Rotation paths and how fast each direction turns (deg/step)
Each turn is a multiple of 5 degrees from 10 to 175, or 0.
Each row of a path follows its step; steps can be skipped.

step 0: [ 0.68  0.46 -0.39  1.29  0.84 -0.31 -1.01 -0.45  0.29  0.94  0.86  1.55
  0.50  1.82  0.13 -2.52  0.18  0.41  0.50  0.39  0.25  0.98 -1.84 -0.39
 -0.86 -0.25 -1.51  0.07 -0.03  0.33 -0.49  1.37 -0.69 -1.22  1.07]
step 1: [-1.57  1.59 -0.12 -2.10 -0.17 -0.71 -0.43  0.80  0.32  1.96  0.52 -0.90
 -0.68  0.90 -0.91 -0.49  0.71  0.25 -1.36  0.40  0.00 -0.07  1.09 -1.04
 -0.53 -0.14  0.04  0.34 -1.96  0.06 -0.11  0.27 -2.08  0.35 -0.73]
step 2: [-1.67  0.26  0.55  0.10  1.07  1.11 -1.19 -0.39  0.45  0.19  0.75 -1.68
  0.85 -0.54  1.20 -2.27  1.59  0.40  1.32 -0.66  0.53  0.28  0.20 -0.18
 -1.59  0.23  0.45  0.02 -0.07  0.20 -0.26 -0.54  1.81  1.05  0.98]
step 3: [ 0.38 -0.37  0.23 -0.93 -1.41 -0.72 -0.71 -1.44  0.75  1.57  0.25  0.40
  0.51  0.91  1.27  0.01 -0.42 -0.90 -0.22  1.23 -0.67  0.70  1.75  0.29
 -0.51  1.49 -1.14 -0.82 -1.00  0.37  1.64 -1.85  0.97 -0.62 -0.63]
step 4: [ 0.14 -0.34 -0.28  1.15  1.16  0.27 -1.01  0.43  0.14  1.26 -0.04  1.23
 -0.89  1.55  1.47 -1.91 -0.03 -1.14 -1.13 -1.15 -0.46 -0.23 -1.38  0.86
 -1.21  0.24 -0.30  0.92 -0.42  0.31  0.58  2.15  0.82 -0.85  0.06]
step 5: [-0.13  0.82 -0.45  0.12  0.42 -1.03 -1.29  0.16  0.17  0.48  0.71  0.53
  0.57  0.54 -0.28 -0.54  1.62 -0.04 -1.76  1.79  0.95 -0.01  1.28 -0.80
 -1.21 -0.92  0.21 -1.06 -0.83  1.59  0.08  0.14 -2.60  0.38 -0.68]
step 6: [-1.66  0.74  0.46 -1.48  1.05  2.26 -1.20  0.47 -0.50  0.16 -0.78 -0.05
 -0.70  0.39 -0.07 -1.55  0.67  1.37 -0.78 -0.63  0.39 -0.18  0.99 -0.62
 -1.53  1.07  0.10  0.39  0.37 -0.34  0.44 -0.68  0.98  0.90  1.83]
step 7: [ 0.85  0.32  0.72  0.08  0.42 -1.01  0.06 -0.81 -0.31  1.28  1.26 -0.38
  0.16 -0.91  0.55 -0.48 -0.53 -0.97  0.86  1.65 -0.38  0.19  1.27 -1.00
 -2.26  1.24 -1.53 -0.42  0.54  0.80  0.80 -1.04  1.53  0.59 -1.39]
step 8: [-0.32 -0.60 -0.42  0.47  0.14 -0.65 -0.30  0.96  0.38  2.38 -1.51  1.53
 -0.24  1.77  1.38 -1.67 -0.79 -0.77 -0.25 -1.16  0.52  0.82 -0.46  1.41
 -0.16  0.39 -0.51  0.83  0.71  0.03  1.66 -0.26 -0.37  1.00  0.08]
Directions:
[-0.01  0.11 -0.11 -0.23  0.46  0.36 -0.64 -0.14 -0.49 -0.13  0.50  0.11
  0.31  0.34 -0.11  0.62  0.22  0.27 -0.64 -0.07 -0.26  0.19 -0.49 -0.17
  0.33  0.25 -0.27 -0.62  0.57  0.04  0.19  0.59 -0.32 -0.09 -0.09] | 70
[-0.42 -0.27 -0.22  0.10  0.01 -0.16  0.06  0.15  0.17  0.34  0.24 -0.09
 -0.29 -0.20  0.20 -0.07 -1.00 -0.15 -0.18  0.05  0.49  0.32 -0.13 -0.17
  0.45 -0.21 -0.24  0.27 -0.25  0.78 -0.01  0.90 -0.39  0.38  0.00] | 95
[-0.52 -0.62  0.32  0.16  0.25  0.46 -0.03 -0.35 -0.24  0.12 -0.60  0.10
 -0.24  0.62 -0.01  0.18  0.20  0.54  0.15 -0.19 -0.23 -0.11 -0.33 -0.11
 -0.24 -0.13  0.25  0.64 -0.06  0.08 -0.42  0.47  0.63  0.36 -0.45] | 160
[-0.03 -0.05 -0.35 -0.31 -0.35  0.35 -0.23 -0.49 -0.06 -0.40  0.13  0.05
  0.31  0.12 -0.03  0.26 -0.74  0.30  0.15  0.56  0.28  0.00 -0.03 -0.52
 -0.33 -0.04  0.43  0.22  0.02  0.19  0.56 -0.11  0.68 -0.49  0.71] | 100
[-0.01  0.00 -0.07  0.35  0.45  0.74  0.11 -0.22  0.22 -0.10  0.47  0.47
  0.11 -0.14 -0.03 -0.57 -0.05  0.22  0.61 -0.78  0.35 -0.22 -0.11  0.69
 -0.13  0.00 -0.14  0.09  0.22 -0.27  0.22  0.35 -0.15  0.05  0.72] | 175
[-0.19 -0.54 -0.70  0.69 -0.19  0.37  0.09  0.37 -0.62  0.24  0.09 -0.14
 -0.17  0.00  0.13  0.43  0.54 -0.30  0.42 -0.28 -0.11  0.36  0.06  0.08
  0.12  0.38  0.10  0.05 -0.39  0.54  0.53 -0.29 -0.09 -0.52 -0.02] | 70
[-0.58 -0.12  0.48 -0.41  0.28  0.58 -0.31  0.33  0.38 -0.27  0.51 -0.16
 -0.28 -0.56 -0.68 -0.17  0.49  0.09  0.07  0.10 -0.07 -0.12  0.34 -0.44
  0.59 -0.06  0.06  0.12  0.01  0.54  0.02 -0.50  0.20  0.27  0.08] | 85

step 0: [-1.88  0.54 -1.48 -1.81 -0.33 -0.05 -1.45  1.51  1.55 -1.74  1.25 -0.05
  1.16  0.53 -0.98 -0.09  0.52 -1.76 -0.52  0.48  1.02 -0.44 -0.82 -0.97
 -0.82  0.16  0.24 -1.43  0.06 -1.17 -0.64 -0.95  1.40 -1.15 -2.42]
step 1: [ 0.45  0.36 -2.17 -3.17  1.95 -1.20  0.38  1.42  0.28  0.10  0.49  0.60
  0.12  0.15 -0.89  0.86 -1.40 -0.44  0.87  0.87 -1.64 -0.28 -0.11 -1.03
  0.40 -0.82  1.49 -1.69 -1.94  0.08  0.43 -1.44 -0.08 -0.35 -0.73]
step 2: [-0.76 -1.60 -0.76 -0.11  1.37 -1.44 -0.59  1.43  1.06  0.46  3.28 -0.37
  0.61  0.18 -0.62  0.23 -0.36 -0.57 -0.24 -0.65 -1.33  0.13 -1.00  0.61
 -0.57  1.32 -0.42 -0.82 -1.10 -0.49  2.99 -0.52 -0.71  0.66 -1.83]
step 3: [-1.83 -0.57 -0.17 -2.51 -0.90  0.52  0.38  0.34  1.15  0.33  2.03 -0.11
  0.98  1.33 -1.31 -0.84 -1.08 -1.57  0.25 -1.55 -1.59  0.38 -0.69 -0.15
  1.09  0.92 -0.98 -0.13 -1.08 -1.32 -0.90 -1.12  1.95 -1.01 -1.00]
step 4: [-0.82  0.63 -0.59 -2.93 -0.26 -0.39 -2.00  1.83  1.36 -1.84  0.44 -1.04
  0.15 -0.98 -1.05  0.11 -1.04 -1.53  0.03  0.71  0.13  0.65  0.41 -0.59
  0.20  0.18 -0.22 -2.48 -0.93 -1.04  0.63 -1.77 -1.20 -0.78  0.21]
step 5: [-0.14 -0.04 -1.37 -1.37  1.89 -0.33 -1.12  0.90  0.77 -0.16  2.44  0.62
  0.90  0.80 -0.44  0.88 -0.27 -1.60  0.56  1.25 -0.65 -1.20 -0.79 -0.64
  0.85  0.62  0.83 -1.46  0.32  2.24  0.84 -1.31  0.43 -0.37 -2.65]
step 6: [-0.36 -1.47 -0.89 -1.98  0.26 -0.47  0.21  1.56 -0.17  0.32  2.46  0.17
  1.63  0.11 -0.44  1.00  0.36  0.22  0.14 -1.81 -2.64 -0.84 -1.19 -1.23
 -0.87 -1.02 -0.05 -0.61 -1.60 -1.64  0.96 -1.41  0.14 -0.30 -0.62]
step 7: [-1.72 -0.24 -0.94 -1.63  1.10 -0.56 -0.97  1.20 -0.02 -1.74  0.80 -0.51
 -0.40  1.71 -1.96 -1.83 -0.74 -1.42 -1.37 -0.36 -1.04  1.04 -0.47  0.51
  0.58  1.19 -1.02 -0.42 -1.72 -1.61  1.10 -0.99  0.20  0.11 -1.41]
step 8: [-1.26 -0.24 -1.22 -2.32 -0.66 -0.31  0.54  1.60  1.72 -0.74  1.04 -1.29
  0.83 -0.76  0.27  0.51 -1.18 -1.51  1.73 -0.42 -0.51  1.23  0.15  0.28
  2.42  0.45  0.27 -1.79 -0.70  1.02  0.18 -0.97  0.05 -1.12 -1.86]
Directions:
[-0.20 -0.19 -0.63  0.05 -0.36  0.68  0.02 -0.26 -0.01 -0.64 -0.57 -0.29
  0.16 -0.72 -0.53  0.04 -0.04 -0.37 -0.19  0.17  0.26  0.05  0.53  0.22
  0.11  0.39  0.32  0.22 -0.34 -0.30 -0.47 -0.30  0.10  0.13 -0.33] | 95
[ 0.10 -0.07  0.18  0.00 -0.46 -0.04  0.21 -0.14  0.78  0.56  0.13 -0.27
 -0.04 -0.06 -0.29 -0.62 -0.34 -0.07  0.38 -0.38  0.08  0.91 -0.15  0.62
  0.24  0.49 -0.12 -0.14 -0.31  0.23 -0.03  0.06 -0.09  0.51  0.39] | 70
[ 0.43  0.03  0.12 -0.77  0.32  0.39 -0.18  0.10 -0.40  0.42 -0.52  0.34
 -0.16 -0.34 -0.06  0.49 -0.29  0.20 -0.18  0.00 -0.04  0.46 -0.14 -0.29
 -0.23  0.20 -0.45  0.13 -0.28 -0.54  0.10 -0.37 -0.75  0.20  0.49] | 140
[-0.10 -0.29 -0.26  0.28  0.00  0.44  0.09 -0.04  0.07  0.37  0.22  0.27
  0.45 -0.44  0.68  0.75  0.02 -0.11  0.02 -0.35  0.19  0.33 -0.16  0.06
  0.21  0.62 -0.46  0.14  0.48  0.43  0.33  0.27 -0.10 -0.20 -0.79] | 120
[ 0.10 -0.66  0.56  0.11 -0.17  0.50  0.11  0.19 -0.02 -0.01  0.61 -0.17
  0.15 -0.22  0.46 -0.05 -0.02  0.42 -0.28  0.93 -0.71 -0.12 -0.37  0.11
 -0.17  0.34  0.25  0.33 -0.14 -0.15 -0.13 -0.19  0.35  0.49  0.09] | 100
[-0.06 -0.14  0.43  0.67  0.30 -0.16 -0.14  0.11 -0.05  0.28 -0.10 -0.80
 -0.03  0.08 -0.17  0.00  0.05 -0.41 -0.34 -0.22 -0.38  0.68  0.21 -0.44
  0.10 -0.04 -0.39  0.64 -0.14 -0.33 -0.01 -0.33  0.39 -0.79  0.02] | 90
[ 0.04 -0.08 -0.14  0.36 -0.05  0.13 -0.52  0.30 -0.27  0.04  0.24  0.37
 -1.00  0.03 -0.29 -0.38  0.22  0.01  0.48  0.27  0.29  0.22 -0.07  0.25
 -0.79  0.11 -0.64 -0.03  0.22 -0.01 -0.17 -0.44  0.22  0.13 -0.62] | 160
